The rows of Y fall into a few groups and each row is roughly a mix of its group's hidden directions, except one row that fits no group.
Y, 74 rows:
[[-1.13 -2.04  1.49  1.77 -0.57  4.11  0.05 -2.27 -0.35 -3.24]
 [-3.04  1.05 -2.43 -1.12 -0.41  0.93  1.52  2.09  4.05  1.51]
 [ 2.66  2.59  3.34  2.45 -2.35 -0.91 -1.92  1.01  1.29 -0.42]
 [-3.08 -0.56 -0.09 -2.79  2.18  0.55 -0.58 -2.40 -3.88  0.16]
 [-0.20  1.66 -2.34 -2.21  0.54  3.61  1.43 -0.28 -1.80 -3.46]
 [ 1.32  0.71 -1.81  2.12  2.29  2.65 -2.22 -1.25 -3.57  1.52]
 [ 1.66  0.35 -2.24 -2.94  1.40 -0.84  1.38  4.52  0.97  1.15]
 [ 0.37  0.04  0.22  2.84 -2.10 -0.67 -1.91 -0.06 -3.87  3.47]
 [-1.24 -3.33  0.30 -0.59  2.23 -1.59  0.07  2.33  0.09  4.22]
 [-0.52  1.03 -1.19 -0.81 -0.71  1.41  1.26  4.35  3.36  2.47]
 [ 0.37  3.25 -0.62 -0.68  0.53  1.41  1.96 -2.07 -3.46 -3.14]
 [ 3.36 -1.25  2.42 -0.73  0.45 -0.87  1.23  4.28 -1.34 -1.41]
 [ 2.09  0.30  1.78  1.25 -1.08  2.51  0.27  3.52  1.99 -3.28]
 [-0.07 -3.28 -1.81  0.78 -0.16  2.58 -1.78  2.62  3.17  1.57]
 [ 4.20 -1.29  2.97  0.44  0.50 -0.80 -0.48  1.24 -3.41 -1.11]
 [ 0.15  0.35 -0.17  2.47 -3.26  0.40 -1.52  0.48 -4.10  2.72]
 [-0.89  1.90  2.66  2.45 -1.58 -2.16 -2.37 -3.40 -1.21  0.75]
 [-0.32  1.23 -1.81  0.28 -3.64  3.26  0.86  0.82 -3.45 -1.29]
 [-2.44  0.10  2.02  1.88 -0.71 -0.20 -1.62 -4.73 -2.16 -0.23]
 [ 3.56  0.75  0.34  1.04 -1.38  0.45  0.50  3.96  3.30 -0.64]
 [-0.74 -0.53  0.44  3.21 -0.46  1.28 -1.51 -5.24 -0.80 -0.48]
 [-2.11  1.71 -2.12  1.69 -1.51  2.72 -0.76 -1.76  2.93  2.67]
 [ 1.48 -0.78  0.33 -2.28  1.06 -1.17  0.53  5.11  0.03  2.60]
 [ 0.89  2.62 -0.26  2.69 -2.49  3.01 -1.17 -3.29  0.48 -1.07]
 [-1.05  0.54 -0.07 -0.40 -5.62  1.22  1.69  1.86 -1.06 -1.34]
 [-3.96  1.46 -3.16 -0.55 -0.31  0.59 -0.26 -2.16  2.70  1.81]
 [-0.32 -3.65 -0.93  0.82 -0.24  0.73 -2.14  2.48  3.20  2.69]
 [ 3.75  0.82 -0.13 -0.51 -0.57  0.29  0.53  4.60  2.63 -0.02]
 [-0.62  1.48 -0.90 -2.05 -2.00  2.58  2.80  0.52  0.13 -4.18]
 [-3.08 -1.74 -0.02  1.28 -0.02  0.88 -0.18 -5.06 -1.79 -0.32]
 [-0.58 -0.55 -0.96  1.18 -5.25  2.30 -0.07  2.28 -1.54  0.63]
 [ 0.90  0.25 -1.40  2.11 -0.40  2.55 -2.68  0.08 -3.92  2.71]
 [ 0.48 -1.96  0.86  1.09  3.54 -3.14 -1.62 -0.76  2.32  2.61]
 [ 2.32  0.98 -0.50 -2.33  0.81  0.11  0.70  5.40  1.17 -0.43]
 [ 2.05 -1.39  1.43 -0.94  0.58 -0.39  1.41  5.55  0.40  1.17]
 [-4.48 -0.10 -0.60 -1.77  1.42 -2.42  2.24 -1.54 -0.22  2.24]
 [ 2.64 -0.06  0.39 -1.25  0.62 -0.59 -1.56  3.11 -1.42  4.50]
 [-1.06 -0.68  0.44  3.31 -0.52  1.31 -1.17 -5.16 -0.54 -0.93]
 [-1.36 -0.51  0.05  2.85 -0.22  0.95 -1.46 -5.47 -0.67 -0.31]
 [-0.51  1.30 -0.61 -0.81 -3.34  2.67  2.76  0.98  0.22 -3.73]
 [-4.14  1.42 -2.88 -0.07 -0.53  0.84  0.45 -2.51  2.98  0.08]
 [-1.09 -0.28  1.17 -2.30 -0.44 -2.86  2.97  0.17  3.40 -2.67]
 [ 0.38  1.43 -0.88 -2.58  1.64  4.90 -0.25  0.27  0.73 -2.61]
 [ 3.96  0.02  2.43 -0.11 -0.64  0.44  1.08  4.05 -0.95 -1.78]
 [ 3.98  0.95  0.90 -0.07 -0.92  1.09  0.02  4.23  2.41 -0.72]
 [-1.20 -3.35 -0.77  0.70  0.18  3.91  0.98 -3.48 -0.29 -1.26]
 [ 0.09  1.54 -0.77  1.37 -4.20  2.97  0.64  0.64 -3.33 -0.78]
 [ 3.76  0.68  0.49  0.14 -0.90  1.11  0.41  4.30  2.76 -0.80]
 [-0.33  0.51  3.60 -0.20 -0.18  2.19 -2.49 -3.12 -2.93 -1.03]
 [ 4.08 -0.77  2.00 -0.70  0.61 -0.95 -0.95  3.07 -2.70  1.78]
 [-0.63 -1.62  0.66  3.24  0.32  0.86 -2.07 -4.40 -0.98  2.10]
 [-4.80  0.02 -2.65 -0.78  0.67 -0.74  0.29 -2.90  1.89  0.35]
 [-1.44 -0.65  0.49 -2.90 -1.16 -2.19  2.86  0.87  3.16 -2.76]
 [ 2.02  0.47 -1.52 -2.64  1.13 -0.11  1.17  5.11  1.22  0.20]
 [ 1.91 -0.06 -2.15 -2.66  1.24  0.08  1.56  4.72  1.39  0.46]
 [ 0.90  2.43 -0.32  2.67 -1.71  1.21  0.40 -1.50 -4.80 -0.08]
 [-0.25 -0.01 -0.47 -2.45  4.96 -2.99 -0.05 -1.97 -0.21 -0.09]
 [-0.24  2.31 -0.23  1.31 -2.09  1.99  1.26 -1.70  1.38 -4.69]
 [-0.56 -2.18 -3.34 -3.09  2.25  1.68  2.36  2.12  0.11 -0.17]
 [-0.62  0.49 -1.14 -1.43 -0.08  0.61  1.19  4.63  2.88  2.88]
 [ 1.08  0.92 -0.46  3.24 -1.41  2.37 -1.95 -0.31 -3.85  2.18]
 [-0.76 -2.09 -3.08 -3.17  2.35  1.77  2.25  2.31 -0.08 -0.48]
 [-1.11  0.60  3.48  2.99 -1.65  1.06 -1.71 -2.90 -0.95 -2.25]
 [ 1.98 -0.90  0.68 -2.20  1.15 -1.45  0.14  4.78 -0.77  2.62]
 [-0.56 -2.53 -1.15 -2.19  0.49  2.56 -1.43  2.65  3.88  0.20]
 [-3.78 -1.69 -2.80 -1.76  2.13 -0.79  1.28 -2.01 -2.02  0.88]
 [-1.50 -1.85  1.35  2.54 -0.96  2.88 -0.29 -4.03 -0.49 -2.02]
 [-0.92  0.56 -0.17  2.41 -0.80  1.12 -1.32 -5.51 -0.73 -1.52]
 [-0.34  2.01 -1.28 -2.29 -0.93  3.12  2.26  0.03 -0.95 -4.02]
 [ 0.17 -1.92  0.70 -0.91  4.09 -2.28 -1.47 -0.22  3.49  1.59]
 [-1.70  3.24  1.05 -0.90  0.52 -4.47 -1.46  0.94 -1.98  1.16]
 [ 1.43  0.76 -1.53  1.99  2.84  2.53 -2.38 -1.43 -3.19  1.61]
 [-0.29 -0.38 -0.93 -2.14  5.11 -2.91 -0.23 -1.85 -0.31  0.11]
 [-0.71 -0.23  0.73 -2.73  1.62 -1.91  2.36 -0.21  3.89 -2.88]]
Here is one row from each group, named. Which group is each of the other rows in?
[ 0.87  2.24  3.44  3.04 -2.33 -1.53 -2.35 -1.94  0.09  0.05]
U
[-3.71  0.66 -1.64  1.49 -0.83  1.31  0.73 -3.51  2.53 -1.74]
Q
[-0.25  2.93  1.12 -0.27 -3.71 -0.06  2.34 -0.64 -3.05 -2.20]
B

[-0.10  2.23 -2.32 -1.31 -0.21  0.25 -2.60 -0.63 -0.03  4.94]
Q
[ 2.67  0.30 -0.46  2.99 -2.10 -0.87  0.90  2.22  4.07  0.04]
U
[ 0.43  1.92 -0.15  1.51 -1.21  0.96 -1.49 -4.94 -1.41 -2.57]
Q
[-0.16 -0.06  0.79  2.29 -2.95 -2.50 -1.07  0.05 -3.40  3.20]
B
[ 0.01  3.54  0.88 -2.84 -1.43  2.81  0.74 -0.28 -2.36 -2.52]
B
[ 3.49  1.78  1.40  0.45 -1.94  1.82  1.25  3.26  0.46 -2.62]
Q
